One turn moves each row of this set onto another row. After a few examples, where does it send each row asked below?
K_695: [  5  -7   9  -9   1   2  19   0   4 -29 -23   0]
K_826: [ -4 -10  -1 -14 -11 -20   7  -8   1 -19 -29 -27]
K_224: [  8 -14   6 -13   3  -2  -8  16  34  -8  -1  -8]
K_301: [-11  -1   6 -12  -4  -6  14   8 -22 -14  -7 -19]
K_872: [ 15  -5 -15  -1 -29 -10   4  11   8 -13 -15 -25]
K_295: [ 19  16   7 -18  -1   7  -1  -2  13  -1 -10 -22]
K_236: [  6 -21  -3 -21 -13   5   6   7  14 -14  10 -39]
K_44: [  9 -17   3 -18   1   1  -1  14  36  -7  -2  -8]
K_468: [  7 -19  -7 -25 -13   4   5   9  15 -12   9 -37]
K_75: [  3  17   9 -24   4 -15   3  17  27 -15  -5 -18]
K_658: [-16 -20 -12   2 -18   4   7  -3   1 -14 -11  -9]
K_765: [-14 -23 -14  -2 -18   4   7   0   6 -11 -18 -10]
K_792: [ -1   6  20  10   2  -8  14   1   6  -3 -16  -8]
K_817: [ 15  -7 -13  -4 -28  -7   6  17  12 -14 -14 -28]
K_778: [-19   8  12 -12  11   1  14  -7  23  -9  -5 -25]
K_929: [-12  -1   6  -9  -7  -9  11   5 -21 -16  -7 -18]
K_49: [ -1  19   5 -24   4 -16   2  13  21 -20  -2 -18]
K_581: [  3   7  20   8   0  -8  15   3   7   3 -16  -9]
K_867: [-13  -8  -7 -19  -9 -12 -10  19  14   1   8 -22]
K_293: [-13 -23 -13  -1 -16   5   8  -4  -1 -13 -13 -13]
K_536: [  6 -17   3 -16   2  -1  -2  13  39  -7   0 -13]
K_809: [-20  10  13 -14  11  -1  12  -7  19  -7  -3 -23]
K_403: [-16 -20 -11   0 -16   6   6  -3   4 -15 -16  -7]
K_38: [ 15  -8 -14  -2 -31  -8   5  11   8 -12 -11 -22]
K_206: [  7 -18  -5 -27 -15   1   3  10  16 -15   6 -38]
K_969: [ -7  -6  -1  -9 -11 -27  10  -7   3 -16 -24 -29]
K_588: [ -3   8  -8  -9  -8  19   6  12  30 -11   3 -12]
K_583: [  5  -4   2 -14  26   2  13  -1   2 -15  -4 -20]
K_962: [ -8 -24  -2   7 -12 -12  20   7  16 -18  -7 -33]
K_57: [ -8   2   5  -9 -10  -8  14   4 -22 -14 -11 -17]
K_769: [ -8  10  -8  -7  -7  10   7  16  30 -10   8  -9]
K_846: [-17   8  10  -9   9   1  14 -14  21  -8  -2 -21]
K_453: [  4 -20   1 -23 -12   6   1   9  17 -12   8 -40]
K_777: [  1  15   1 -27   3 -18   3  17  23 -17  -5 -19]
K_808: [  5   6  15   8  -1 -10  19   1   1   1 -14  -6]
K_96: [-19   8  10 -12   8   3  16  -9  26  -9  -3 -23]
K_832: [ -3   7  16  10   3  -6  16   1   5  -2 -15  -5]
K_764: [ 11  21   7 -20  -7   8   2  -3  13   2  -6 -18]
K_309: [ 10 -19   5 -15  -1  -2  -4  13  35  -7  -2  -6]
K_824: [-10  -5   4 -16  -9  -6  17   5 -21 -14  -8 -16]
K_185: [-12  -4 -14 -21  -9  -6  -8  23  11   0   6 -22]
K_681: [  3  16   6 -27   4 -15   4  17  25 -16  -8 -19]
K_353: [  1  -8  12  -9   0  -6  15  -5  10 -30 -22   0]
K_869: [  5  -2  -2 -11  23   6  14  -1   0  -4  -6 -19]
K_918: [ -1 -15  14 -10 -32  -9   1  19  12  -2  -1 -12]
K_760: [ 16 -13 -14  -2 -29  -6   6  14  10 -15 -13 -21]
K_606: [-12 -23   2   6 -16 -10  24   7  13 -13   0 -30]
K_208: [  1 -16  18  -8 -31 -12   2  17  16 -11   1 -19]

K_764 -> K_826
K_49 -> K_824
K_536 -> K_832
Now these:
K_236 -> K_96
K_295 -> K_969
K_929 -> K_468

One turn moves each row of this set onto another row. After a few examples, where does it send each row asked below?
K_80: [ 21   4  16  -5   0  -3  -3   9 -11  -1  13 -11  14 -14]
K_968: [  0  15  11  -7   4  -6   9  -2 -11 -22  13  -4 -10  -4]
K_519: [  9  -1   4 -21   5  -2 -19  19   9   6 -12   7   1  15]
K_847: [  9  -5   1  11   2   9   1  11  -9  23  -4  -5  14 -10]
K_46: [  4 -13  -2   4  -7   3  25   7 -15   3  -6   4   2  14]
K_42: [-9 -1 -6 -3 21  7  3  3  6 -1 -6 25 -2 -3]
K_888: [ -7   0 -14   0  -9  24   9   2  12  19   0 -17   9   0]
K_843: [ -5  -7  -7 -22 -19  15   4  -3  22   1   4 -13   1  16]
K_546: [-4  9 -9  6 24  6 -2  0  9  1  7 17  7  1]
K_332: [ -4  -4   1  -4 -17  -9  12  -7   3 -17   5   3 -11  16]
K_343: [  3  -7  16 -15  -9   0  -5  -1  19  -2  17  -5  22  -5]
K_879: [ 13  -8   1 -11  -2  13 -21  13   4  -1 -15   7  -5  17]
K_568: [ 13   7  22  -2   2  -4   1  12 -15   4  10 -12   7 -14]
K_696: [  0  16   6 -35   2  16  12  16  -3  -6   8   9  10   9]
K_112: [ -7   4  -9  -2  -5  31   7  -6   6  19   2 -16   6   3]
K_758: [ -5  14  -3 -28  14  23   5  25   1  -8   8   0   4   7]
K_903: [  1  25  -7  -4   0  17  -7  -6  -4   0   6 -18 -15  -3]
K_226: [ -4  -8   0 -12 -12  -7   8 -11   4 -20   6  -5 -13  11]

K_888 -> K_226
K_847 -> K_843
Now these:
K_696 -> K_546
K_42 -> K_519
K_343 -> K_903
K_332 -> K_80

One turn moves each row of this set onto another row. After a few examples, where does it send each row asked below?
K_709: [-12 -17  -6   7  28   5  -3   0  -7   9 -19   9  -7  22  15  -3   7   2
  -3  -7  13 -21   3 -20]
K_333: [  8  -8   5  -2 -22   1  -9   7  -3   2  33  -9  -3   7   3   4  22  11
   2  -7  21 -19   2  15]
K_412: [ -5 -14 -20  -8  25 -20  -5   7 -15  -1  -6  10   1   3   7  14  -1  -4
   3 -24 -10 -19  -2 -15]
K_21: [ -6   6  -9  -9  25  -5  -6  20 -12   5  -1   3  -3   5  -1  11  -2  11
  15 -12   3 -10 -12 -26]
K_225: [-20 -24  15 -11  16   1 -30  10  -8  -4   9   6   0  -6  -1  -3   9  10
  -1  10  14   1  10  -7]
K_772: [  3 -15  -8  -6  11   4   0  32   3  -3  23 -13 -20  16  11   2  24  -7
  12  -1  -4 -25   5 -14]
K_624: [  9  -4   3   7 -20  -3 -16  19  -2  14  36  -6   2  10   4  -1  23  11
   8   3   5  -9  -1   3]
K_3: [  8 -20  -2  10  -5   8  -3  -1  10  17  22  18  17   4  12   1  24   7
  -2   7  15  -8  21  12]
K_373: [ 10  -5  -8   0 -10 -16  -3  -6 -20   3  34  -1   8  -5   6   3   9  -3
   9 -19   2 -16   4  16]
K_166: [-16 -14  10  -7  19  14  -2  19  19   8  -8  15   0   9   6   4  11   9
   9   0  18 -20   5 -14]
K_798: [  9 -18  -7  10 -23   6 -14 -15  -1  16  20  10   9   8   5  -4  16   1
  -1   0  15  -8  19   8]
K_859: [ 13 -24  -5 -15   6  28 -27  11  -1  -8   4  20  -8   8  14  11   7  10
   8  -4   2 -12  19  -3]
K_95: [-17   0   6  -9  16  -7 -27  13  -7   3  13  -8   7  -4   0   2  20  -9
 -10   7   2  12  10 -10]
K_150: [ -8  -8 -12  -2  -6  -6  24  12  -9  11  19   6   6  18   9  18   2  -5
  -7 -14  22 -31   5   0]
K_4: [ -5 -23  -5 -10 -17  -7 -10  15  -1   5  37  -5  -5  12  11  -1  23   4
  -4   7  17 -23   1  10]
K_495: [-24 -20   1  -3   7  -9 -28  20  -3   7  10  -4  -2   5  -7  -5   6  -8
   9   3  -9   5  16 -14]
K_753: [  8 -37  -5  -3   9   8 -23  14   4 -10  22  17 -10  -6   6   1   0   5
  14  -5  -6  -9  15 -12]
K_393: [ -5 -18  -5 -22  10  -9  -4  31   2 -13  20 -11 -10  22  14   2  14  -3
  16  -8  -4 -18   5  -7]
K_422: [-12 -12  -1  -9   3  11  12  23  16  13   6   6   0  17   0  12  14  -8
   5   5  12 -20  18 -26]
K_620: [ -2 -13 -10   8  28  19 -11   2 -22   9 -15  11  -4  11  17   3  19 -11
  -6  -2  -2 -22  16  -2]
K_76: [-11  -3  -5   6   4  -4  -2  -5 -24  23  10   1  15  11  -1  13  19   7
 -17   2  22  -1  19  10]
K_252: [ 12  -5  -6  15  13   2  11  -3 -13  14  19   4  -5   9  26   2  20   1
   4 -22   5 -31   6  15]
K_451: [ -3 -20 -11  -1  19  18 -14   5 -13   2 -18   9  -9  29  21   6  10  -6
  -3 -13   1 -20  21  -3]
K_228: [  1  -6 -13  11 -16 -11  15   3  -6  12   9  -3  12  23   2  14  13  -6
  -7 -18  17 -21  10   9]
K_47: [-26 -23   6  -4   0  -4 -11  15  14  12  -7   9   2  16  -6   9   3  -5
  -6  -4  11 -10  18 -22]
K_565: [-14 -25 -21   1  28  -3 -18   1  -8  10 -15   5  -8  13   5   8  13  -7
  -8 -12  -6  -8  21  -7]
K_549: [ 19   0 -13  18  -1   7   6 -10 -23   6  17  -1  -3  14  15   2   9   5
   2 -20  17 -21   2   8]
K_379: [  5 -15  -6  -3  17  -5 -13  31  -7 -16  15  -8 -20   9   8   8   6  10
   8 -16   0 -18 -11 -14]
K_20: [-21 -11   6 -23   6  -1   8  22  12   2   2   4   7  25   6   9   7  -2
   9  -1  16 -15  14 -18]
K_707: [ 13  -3 -13  -8  -3 -11 -14  -3 -23  14  32   1  -4  -7   5  17  18  10
   2 -18  -4 -16   6  13]
K_169: [  7 -17 -11   8 -20  16 -19  -1  -3  16  11  24  10   9   9   8   8   7
 -14   5  19 -11  10   3]
K_269: [ 10  -9 -13  18  -2  10 -11   2 -28   7  15   4 -13  14  23   4   5  -4
  -9 -21   6 -28   2  11]
K_813: [ -2 -30 -11   3  20  -4  -8  31   8 -10  10   0 -11  10  12   0  12  -9
  14 -14 -15 -19  10  -1]
K_614: [ -4  15  -8 -14  20 -13  -9  10 -11   5   8   1   4  -8   3  19   7 -10
  -1 -20  -8  -6  -1 -19]
K_469: [ 14 -19  -8  -8  12  26 -24   8  -7   2   7  25  -1 -12   9   9  14   1
   7   4  -6 -16  17  -3]
K_325: [ -6   0  -1   3  -5 -10   1 -12 -15  14  11   1  23  10   3  -2  18   5
  -6   3  28  -8   3  10]
K_111: [ -5   8  -2  18  -9  -7  15  13 -11  26  12   0  10  23   4  11   6  -5
   1 -17   9 -18   8  -5]
K_117: [-15  -7   4 -13  15  -5 -32   2 -11  -2   8   1  10   6   8  -6   5  -4
   0   3   1  18  16 -11]
K_53: [  3 -16  -3 -14  25  19 -25   9  -6  -4   9  13 -14 -11   2  15   6  20
   7  -7   9  -5  10  -8]
K_202: [-13  -1  -7  13   5 -14  -2  -6 -14  12  17   2  19  11  14  -6   8  -8
 -18   2  21   4   3   0]
K_68: [ -1  10  -8 -18  23  -9 -16  -1 -16  -1   3   6   4   4  14   8  -4  -1
   8 -22  -6   0   0 -19]
K_144: [  6   2  -5  -6  -5 -13 -13  -7 -10   8  40   8   3 -12  16   1   1   0
   2 -18   4 -11  -7   0]

K_21 -> K_565
K_144 -> K_269
K_620 -> K_422
Now these:
K_76 -> K_3
K_373 -> K_549
K_225 -> K_753
K_451 -> K_20

